In the rows, zero is written as 128.
The rows below come in pairs that one turn or mirror swaps. Which row does each named row swap with?
The rows were stretched afterwards, more along some directions than others.
nefon: [121 131 117 128 141 165  79  98 153 160  79 120 147  98  78 104 143 153
 101 121]
Siso: [157 128  98 152 116 123  92 127 170 149 100 139 143 115 100 108 102 146
 105 169]
Loda: [112 143 105 134  96  81 112 147 108 140 122 127  98 152 135 160 109  94
  97 124]
kegup: [102 133 104 129 107  76 134 147 103 132 128 116  87 167 139 164 114  93
 103 111]
meka: [126 122 137 134 137 127 146 144  99 132 148 127 102 151 106 148 132 146
 118 106]
mused: [157 122 150 167 120 135 101 141 157 157  99 119 123 144  97 125 118 122
 103 143]
gefiv: [ 93 135 111 107 119  93 126 128 103 124 113  92 118 145 179 124 147  79
 137 129]
rodev: [129 134 162 145 119 118  93 132 157 175 119 161 144 120  73  60 120 113
 109 146]
Dokim: [129 156 147 114  88 110  92 128 153 119 135 129 125 160 186 149  99 112
 142 142]
raru: [112 161 155 140 117 121 122  95 134 161 128 176 132 143 112 121 134 136
 125 132]
lezud: [121 131 164 144 125 119  98 143 148 174 116 169 135 115  66  68 136 119
  98 130]
Tel: [134 129 127 127 107 103  90 110 154 104 128 128 147 152 180 154 115 123
 148 132]
ril: [ 80 146 122 100 103 149 103 142 108 147 131 138 126  94  91 111 134 132
  99 101]
sos: [100 134 114 109 119  99 133 126 107 129 117  97 118 144 180 115 151  78
 141 128]
zikeg: [122 128 153 145 128 116  99 129 150 176 117 166 142 110  71  58 126 117
 108 141]
Nidaz: [126 132 129 134 143 113 137 130 103 138 136 140 118 160 115 155 136 139
 118 109]
veduz: [127 131 132 120 108 102 113 123 140 105 145 118 112 164 197 165 112 115
 150 130]
tirud: [145 129  96 149 112 114  97 133 167 140 107 134 136 122  97 102 102 148
 107 161]
nodi: [ 71 135 124  99 113 155 110 142 107 142 138 129 122 105 100 120 134 135
 107 100]
vubel: [124 113 161 138 131 149  35 134 145 162  95 146 129 112  96 129 122 143
 117 141]
dima: [112 140 135 137 128 117 138  92 117 156 130 171 140 137 121 117 149 128
 129 138]
Fet: [118 121 116 161 129 124 149  82 131 149 123 149 144 144 124 138 144 139
 134 137]
Pov: [113 128 131  84 132 153  84 140 120 126 138 104 140 131 162 140 123 131
 134 113]
ruk: [ 92 139 100 130 142  91 112 107 112 106 128 144 140 139 138 155 167 130
 140 109]
popib: [111 125 145 142 130 147 156 106 120 154 143 161 122 136 117 121 142 143
 126 128]
Maka: [118 129 135 115 108 103  89 117 149 107 136 128 155 153 192 161 119 112
 161 131]
vizud: [108 132  97 130 107  95 136 146 100 150 125 118  92 153 133 156 119 103
  95 119]
Kez: [148 131  95 141 107 120  95 134 164 141  95 133 130 115 111 111 105 148
  96 162]
doku: [ 77 133 125  95 109 149 106 155 108 136 146 129 123 107 106 127 137 133
 106  92]
Kegug: [125 136 126 106 103  93  94 125 141  99 141 128 139 159 199 159 116 106
 151 137]
Nos: [120 123 122 109 121  94 113 118 136 107 142 121 119 169 199 166 117 101
 146 120]
Kitiv: [104 137 145 134 134 135 144  89 120 158 135 158 122 131 122 115 150 138
 133 122]
figif: [146 117 144 152 123 122  96 147 153 146  99 109 120 148 104 123 123 110
 100 135]
guni: [125 128 120 130 146 172  71 100 160 163  85 126 158  95  78 107 143 153
 105 125]
nizad: [123 131 140 157 129 136 120  79 135 170 115 164 151 128 116 109 139 139
 129 147]
gal: [ 80 140 100 121 139  87 115 112 105 102 125 136 136 136 132 155 169 128
 136 102]
tilom: [112 117 130 116 117 113  93 108 148 117 136 113 153 153 191 149 125  99
 157 125]
bub: [145 132  96 152 116 111 102 127 164 137 101 141 132 118  98 111 111 150
 102 156]
til: [121 130 157 139 124 116  98 137 152 173 112 151 135 116  84  61 131 104
 107 137]
gunin: [119 129 150 144 127 111  97 134 152 176 116 154 140 122  72  58 128 111
 109 138]
Gelo: [ 82 146 100 120 138  85 119 115 106 101 129 139 134 140 133 149 172 122
 134 104]
Purom: [121 123 111 139 147 174  86 102 151 164  84 128 150  93  60 101 147 166
  92 132]
fub: [150 137 101 147 111 108  92 122 170 139 105 141 141 125 101 108  99 144
 107 163]
Sez: [149 128  99 146 111 101 100 132 164 132 108 139 132 123 109 108  97 140
 109 159]
nazes: [107 122 115  85 146 145  88 122 112 134 134  98 128 126 152 141 128 130
 131 109]
lezo: [151 125 154 169 119 138  88 139 155 156  98 123 123 141  95 127 118 132
 100 144]
Voze: [130 119 119 135 124 146 114 124 131 151  77 133 106 105  66 114 135 167
 103 126]
taran: [113 132 130 147 125 117 133  85 129 156 119 157 149 140 134 131 141 130
 140 140]
Bekub: [129 128 159 140 129 118  96 138 157 171 117 159 146 117  72  65 131 109
 111 133]
rosi: [ 93 141 108 105 118  89 131 130 103 124 117  93 115 149 182 120 151  72
 135 131]

Siso pairs with Bekub
raru pairs with Dokim
rosi pairs with Gelo
ruk pairs with sos
vubel pairs with Voze

